Families of rows that turns and mirrors carry onto each other, the same ones carrying the whole set onto itself: the rest of each named row's family, in list order
5 families of 8 rows
j_961: [ 20  38 -30  44   4  15 -27 -31 -50 -25 -10 -12  25  30  -7  10  -1  33
 -10]
j_24: [-14   2 -38 -35 -13  20 -19 -40  11 -31  24  28 -10  32 -17 -22 -14  35
 -12]
j_519: [  8  13  13  10  20  -1  -5  -3  27 -28 -38   3 -18   4  16  16  28 -42
  -9]
j_761: [ 18  38  21 -12 -21   5   4 -30  -4 -19  16 -22 -38  26 -35 -10  30  34
   7]
j_709: [ -6 -36   4  -1   6  -2 -15   2 -37  15   0 -23 -25   2   3  18 -27  37
  40]
j_285: [ -6   8   5  23   3  -4   1   6  24 -51 -31   3 -13   7  26  11  38 -26
 -18]
j_509: [  5  13 -16  14  40   6  -3  24  22  31   3  26   2  10  -3  10 -35  -7
  32]
j_970: [-24  29 -21  28  27 -26   6  11 -24  12  41  -8 -10  -3  41  13  37   4
 -22]
j_711: [ 18  41  -7 -10 -14   5   5 -27  19 -18  24 -33 -28  41 -32 -19  32  33
  16]
j_202: [ 12  43   0   7 -24   4  12 -21   1 -35  14 -44 -32  36 -25 -22  17  32
  24]
j_757: [ -9 -40  -6 -18 -14  -1 -33   8 -32   7  -5 -29 -14  -3  11  11 -19  33
  38]
j_528: [ 16  21  10  17 -18  -7  23 -26  19 -29  12 -44 -23  22 -26 -16  28  15
  28]
j_903: [-34   2 -15  14   3  19 -63   8  -4  37   2  -6 -19  22  -1 -48   8 -22
  20]
j_362: [  2   3   7  29   8  -1 -12 -14  33 -50 -41   7 -24   7  12   2  22 -25
 -12]
j_437: [-39   1 -22 -19  -3   5 -54 -13 -13  28   6 -13  -5   6  -5 -61  10 -12
   3]
j_345: [-38   0  -1  10   7  27 -64   6   4  42  18 -15 -24  15   6 -39  12  -1
  -5]
j_985: [-37   8 -10  -5  10  18 -57   3  -4  35  -3 -17 -14  20   8 -54  23 -19
  -4]
j_197: [-13  15  -6  20  -2 -31   9  16 -36   6  33   4   9 -10  38  -3  41   0
 -29]
j_308: [  6  41 -40  48   6   4 -22 -32 -48 -30  -3  -6  40  12   7  11  10  10
  -6]
j_164: [ 16  34 -23  16  38   6  -2  34   9  38  24  24   2  33  13   7 -14  -6
  10]
j_129: [-18  -5 -47 -32   2  19 -30 -41  20 -25  17  28   7  16  -1 -16 -22  32
  -9]
j_112: [  5   7  -6  24   1 -13 -23   1  19 -51 -47   3  -6  -5  20  11  23 -20
 -16]
j_619: [  3  35  -3   5  45  20  -4  36  -1  17  13  33  -7  33  28   8 -17 -14
  15]
j_132: [-24  19 -35 -44  -3  20 -36 -37   9 -39  17  21  -2   7   4 -17 -18  37
   3]
j_737: [ 14  38 -27  63  -2   6 -31 -27 -41 -29 -14 -11  12  28 -22   6  13  24
  10]
j_16: [-11  -5 -42 -42   0  13 -24 -46   6 -32  27  30 -13  21   2   2 -15  32
   1]
j_907: [ 15 -22   5 -24   0   1  -6  -6 -39   0  -4 -27 -26  13  -5  15 -34  32
  40]
j_818: [-27   2 -23  24  38 -31  -5   1 -34  25  34 -18  -4   7  28  -4  40   7
 -29]
j_187: [  9  35   9 -11 -20  -4  16 -31   5 -18  18 -34 -36  25 -27 -27  27  21
  30]
j_125: [ -6  -1 -46 -14   5  24 -33 -57  11 -35  19  13  -2  32  -6 -18 -16  26
 -26]
j_145: [ 12  35 -13  16  37  11   5  21   6  26   9  40   6  18  11  17 -21 -17
  23]
j_435: [ -4  27 -12  16  31  20 -10  37  14  43   6  33   3  19   0  12 -10 -15
  15]
j_896: [-14  11 -18  13  18 -45  10   4 -24   1  35   2 -20  -3  40   5  42  -4
 -27]
j_572: [ -4  22   8  44   0  -9 -16   0  34 -51 -28   4 -21 -13  17  -2  15 -16
 -11]
j_261: [ -9 -26  -7 -23  -7   0 -22   4 -28   8   3 -14 -28  -6  -2  19 -40  46
  28]
j_998: [-53  -2 -15  -7   7  11 -56  13 -17  30  -2 -12 -23  14   1 -47  11  -6
  14]
j_340: [  7  32 -23  57  12  11 -21 -15 -37 -44 -10  -4  17  42 -12   0   8  43
 -14]
j_18: [ 11  35 -26  60 -15  16 -27 -28 -38 -40 -12  -3  18  19  -5  17   6  17
 -15]
j_793: [-20 -40   4  -3  -8   8 -16  12 -27   6   4  -7  -5   2  -5   8 -21  46
  49]
j_277: [-18  11 -20  26  15 -39  12   0 -26   5  35 -20   2  -7  39  -3  43  12
 -26]

Which other rows belong to the same family as j_16? j_711, j_757, j_903, j_164, j_112, j_737, j_896
Which other rows belong to the same family as j_970? j_24, j_285, j_202, j_435, j_261, j_998, j_18
Which other rows belong to the same family as j_132? j_761, j_345, j_197, j_619, j_572, j_340, j_793
Which other rows belong to the same family as j_308? j_519, j_509, j_528, j_437, j_907, j_818, j_125

Families of rows that turns and mirrors carry onto each other, the same ones carrying the whole set onto itself: the rest of each named row's family, in list order
7 families of 5 rows
j_594: [  7 -41 -26  10  -6 -25  29  20 -15]
j_973: [-25   4 -10  19 -44 -15  31  37  22]
j_231: [-23 -37 -11  -6 -36 -14  19  24 -33]
j_820: [ 12   2 -36 -22   8  17   7  -4  39]
j_210: [-35  -9  -5  39 -45  12   2  31  13]
j_782: [  0 -49 -14  33  -6 -12  25  25  16]
j_962: [-18  10  13 -33 -47 -38   2   0   3]
j_906: [ 29   4   3  20  -4  25 -26  27  17]
j_666: [-23 -59 -16   3 -29 -21   0  -8 -20]
j_151: [  7  10  -3 -14   3  27  20  31  37]
j_897: [-15  19  32 -17 -26  16 -30   3  23]
j_460: [-14 -15  -3  15  33  -4 -23  16  38]
j_775: [-39  -6  11  -1 -49 -20  16  25 -19]
j_701: [ -3 -19  -5  12  14  36   8  17  45]
j_540: [ -6 -17  29  14 -44 -39  -4  22 -12]
j_999: [ -4 -19 -30  20 -23  -3  39  42  17]
j_590: [-27 -13 -17 -11  16  -5 -43 -15  37]
j_336: [ -8  12 -14 -53 -20  16  -8 -10  28]
j_163: [  3  -8 -12 -30  -1  10 -16 -25  51]
j_821: [-36 -45  -9  17   8 -26 -28   4  -8]
j_631: [-12  27  17  -4 -19   7  18  35  36]
j_291: [ 30 -10   0 -11 -34 -28 -41  -7  -8]
j_596: [-17 -36 -31 -28 -22 -14  -1 -15 -29]
j_987: [ -3 -20 -25  14  15  29  23  29   8]
j_551: [ 10  -9  -3 -51   7  -2 -11 -17  -3]
j_229: [ -3 -29 -10  20 -39   2 -31  13 -34]
j_597: [-24 -37 -26  36  12 -23 -13  16  28]
j_224: [ 21 -16 -34  43 -34  -8  -9  24  13]
j_846: [-28  28   4 -33 -39   5  -3   1  29]
j_305: [-22  -1  -6 -15 -63 -27 -26 -18  13]
j_276: [ -3 -34  11 -39 -12 -20 -22 -28  -3]
j_115: [-16 -29  -5 -12   9 -43 -39 -15  12]
j_570: [  7  16   4  18 -29  -8   0  22  58]
j_137: [  9   7 -26  -8 -32  22 -46 -12  21]
j_856: [  0 -14  -2 -50 -34 -32  -2  -9 -13]

Which other rows belong to the same family as j_597? j_460, j_590, j_821, j_115
Which other rows belong to the same family as j_540? j_210, j_897, j_305, j_570
Which other rows belong to the same family as j_551? j_594, j_820, j_596, j_987
Which other rows belong to the same family as j_962? j_973, j_775, j_631, j_846
Which other rows belong to the same family as j_856? j_231, j_151, j_999, j_336
Which other rows belong to the same family as j_906? j_291, j_229, j_224, j_137

